In the rows, zero is written as 128.
The same turns and mirrors carry the whole set onto itself and the rows of a family onto each other. Which other rows belong to the same family as each row named below? List them in the order they appear above.
These 16 rows form 4 families of 4 rows each.
j493: [141 122  99 104  94 115 141 136 135 137 145  99 125 138 130 136 135 140
 114  97 156 107 114 125 110 172 123 163 108 119 114 123]
j53: [156 140  97 115 103 149 158 156 117 127 121 122 115 118 152 137 113 155
 110 120 157  78 140 128 111 173 108 173 157  95 140 127]
j573: [129 147 127 139 125 139 117 136 113  83 117 143  95 103 168 126 122 147
 136 127 172 122 149 134 124 166 101 158 152  92 138  99]
j278: [115 143 117 133 129 152 137 129 109 128  94 144 115 136 153 114 134 111
 124 112 117 102 107 146 135 172 130 154 128  95 127 140]
j138: [128 134 111 131 112 113 144 135 130 117 122 126 104 150 139 115 140 134
 132  96 158 104  95 133 117 167 120 155 106 123 107 145]
j272: [156 136 114 107 148 129 126 116 117 114 142 123 136 125 155 147 122 135
 152 131 148 124 173 134 114 184 127 109 132 112 138 111]
j817: [172 129 104 116 126 129 138 100 124 121 137 115 135 130 147 158 114 152
 135 128 148  94 160 132 110 187 126 114 129 108 126 131]
j390: [110 133 129 131 127 106 127 134 126  97 138 127 110 132 144 105 148 122
 144 104 168 136 107 133 124 153 125 145 118 115 117 118]
j123: [150 134 124 127 162 135 146 132 114 101 134 135 126 133 159 128 124 130
 166 133 153 114 149 144 113 183 123 103 126 105 137 135]
j339: [123 106 123 118 104 156 119 116 126 117 145 109 134 105 141 142 125 127
 111 125 132 117 132 142 124 183 123 159 117  69 128  88]
j505: [101 129 136 128 134 146 104 111 121 101 124 146 120 112 151 121 130 116
 121 118 124 127 122 141 136 167 132 147 140  85 124 103]
j15: [166 125 115 136 140 135 158 115 123 108 129 128 125 138 152 137 116 147
 151 130 154  83 138 143 111 184 122 108 123 102 126 154]
j729: [138 120 104 123  99 163 153 131 115 146 113 108 128 127 144 136 128 122
 115 119 126  92 118 147 121 186 119 166 105  80 129 124]
j385: [137 151 116 133 129 146 139 155 116 101 104 158  89 126 165 124 114 152
 126 114 156  90 130 133 117 177 100 167 153 108 129 137]
j597: [121 121 117 104 109 107 124 134 131 116 163 101 131 119 135 127 143 128
 127 107 166 137 124 125 116 159 127 154 120 110 124  93]
j221: [145 135 109 122 100 141 139 137 113 110 137 109 122  95 155 138 121 148
 120 131 174 110 158 129 118 162 106 164 157  80 149  89]

The rest of the family of j729: j278, j339, j505
The rest of the family of j597: j493, j138, j390
The rest of the family of j817: j272, j123, j15

The same turns and mirrors carry the whole set onto itself and the rows of a family onto each other. Which other rows belong to the same family as each row named below? List them in the order they appear above.
These 16 rows form 4 families of 4 rows each.
j336: [139 141 106 111 155 109 110 132 150 121 135 111  99 121 148 126 110]
j951: [137 150 121 105 154 117  98 156 150 118 133 134 101 124 158 120 122]
j563: [127 132 120 103 135 121  90 138 111 141 143 152 130 143 122 114 143]
j317: [126 146 106 122 147 121 114 134 130 139 161 138 107 137  93 121 110]
j941: [146 134 143 128 113 146 117 147  91 106 128 150 127 142 105 118  99]
j922: [161 145 137 125 128 137 122 132 130  96 107 117 124 101 133 124  88]
j365: [122 143 111 110 129 127 105 119 114 122 157 142  95 142 122 104 133]
j218: [148 139 114 115 100 140 133 141  94 100 145 141 112 114 111 106 104]
j291: [156 137 121 121 138 122 107 149 145 105 119 111 130 110  97 110  85]
j895: [146 125 136 123 117 134 124 122  94 116 127 133 118 134  88 104  99]
j120: [145 131 108  93 140 105 108 149 135 130 128 130 126 125 162 132 128]
j608: [161 136 134 120 131 127 108 147 129 115 107 130 155 118 137 144 102]
j532: [167 130 137 119 135 119 123 162 132 102 106 119 126 120 135 126  85]
j714: [120 127 119 106 141 123 106 145 103 139 152 149  96 152 119 111 121]
j398: [146 116 135 107 115 136 114 138  84 131 117 150 140 130 115 124 106]
j674: [138 151 104  91 131 132 114 137 145 118 132 140  90 102 147 115 100]

The rest of the family of j532: j951, j941, j714
The rest of the family of j674: j317, j218, j291
The rest of the family of j895: j336, j922, j365

The same turns and mirrors carry the whole set onto itself and the rows of a family onto each other. Which other rows belong to the same family as each row named below? List them in the order they appear above.
These 32 rows form 4 families of 8 rows each.
j859: [ 81 133 140 126  99 137 160 109 134 109 129 120  98 132 111 122]
j583: [112 135 109 116 117 132 158 131 115 153 135 132 112 127 114  99]
j316: [105 152 149 125 107 121 122 104 105 143  90 126 102 132 122 125]
j555: [123 131 135 120  69 132 149 121 114 121  99 144 122 151 123  95]
j71: [132 142 143 137  68 146 118 108 145 112 108 116 101 146 138 140]
j473: [128 129 100 128  80 153 157 138 161 121 139 130 114 131 133 124]
j276: [122 146 140 138  71 141 121 112 152 111  94 122 106 137 143 149]
j762: [102 136 104 120 126 138 148 134 117 150 117 133 116 125 121  98]
j854: [104 145 150 116 105 123 114 122 102 143  97 124 108 129 130 123]
j229: [148 145 109 137  93 140 117 132 120 157 110 138 122 126 148 129]
j31: [130 135  98 137  82 151 165 122 164 122 134 130 109 134 126 124]
j920: [129 142 141 136  63 141 129 110 148 106 105 120 105 134 133 150]
j527: [100 150 121 131 113 133 134 118 150 147 132 106  96 108 137 147]
j917: [110 150 114 134 117 142 128 122 152 143 130 111  94 113 131 153]
j6: [132 144 145 134  61 135 129 108 150 115 112 122 102 137 136 149]
j890: [118 135 136 129  66 135 151 125 116 123 100 144 125 150 127  94]
j503: [104 139 108 117 124 134 150 133 118 158 124 136 114 128 122  97]
j923: [ 81 136 137 124  93 134 153 116 133 105 129 121  93 131 106 124]
j700: [107 150 151 120 108 125 118 111 105 137  90 116 102 125 134 126]
j444: [ 88 135 141 117  93 134 162 111 146 107 119 116  94 137 108 119]
j240: [154 144 113 129  94 138 124 126 134 158 100 134 125 132 150 124]
j869: [101 139 107 116 120 128 159 135 121 151 122 139 116 117 118 107]
j135: [111 148 147 126 107 115 123 112 104 132  90 115 102 124 134 127]
j677: [127 132  99 135  79 149 159 132 161 128 139 139 116 138 121 121]
j883: [152 148 110 128  89 136 118 134 131 156 101 135 119 131 144 126]
j68: [134 132 129 122  74 141 144 126 117 117  97 148 121 155 119 100]
j92: [118 146 114 124 121 139 128 118 151 141 129 110  93 113 129 154]
j328: [150 151 104 134  97 132 115 138 136 151 110 132 118 125 144 120]
j796: [123 133 103 128  80 159 155 133 163 131 139 140 115 138 122 121]
j537: [107 135 124 136 120 135 127 117 155 143 125 114  93 111 134 150]
j496: [ 84 131 145 119  91 142 164 104 130 114 120 123  99 139 111 128]
j566: [126 146 126 117  67 138 151 125 111 122 104 142 125 152 121  97]

The rest of the family of j496: j583, j276, j854, j31, j527, j68, j328
The rest of the family of j890: j762, j6, j923, j240, j135, j92, j796

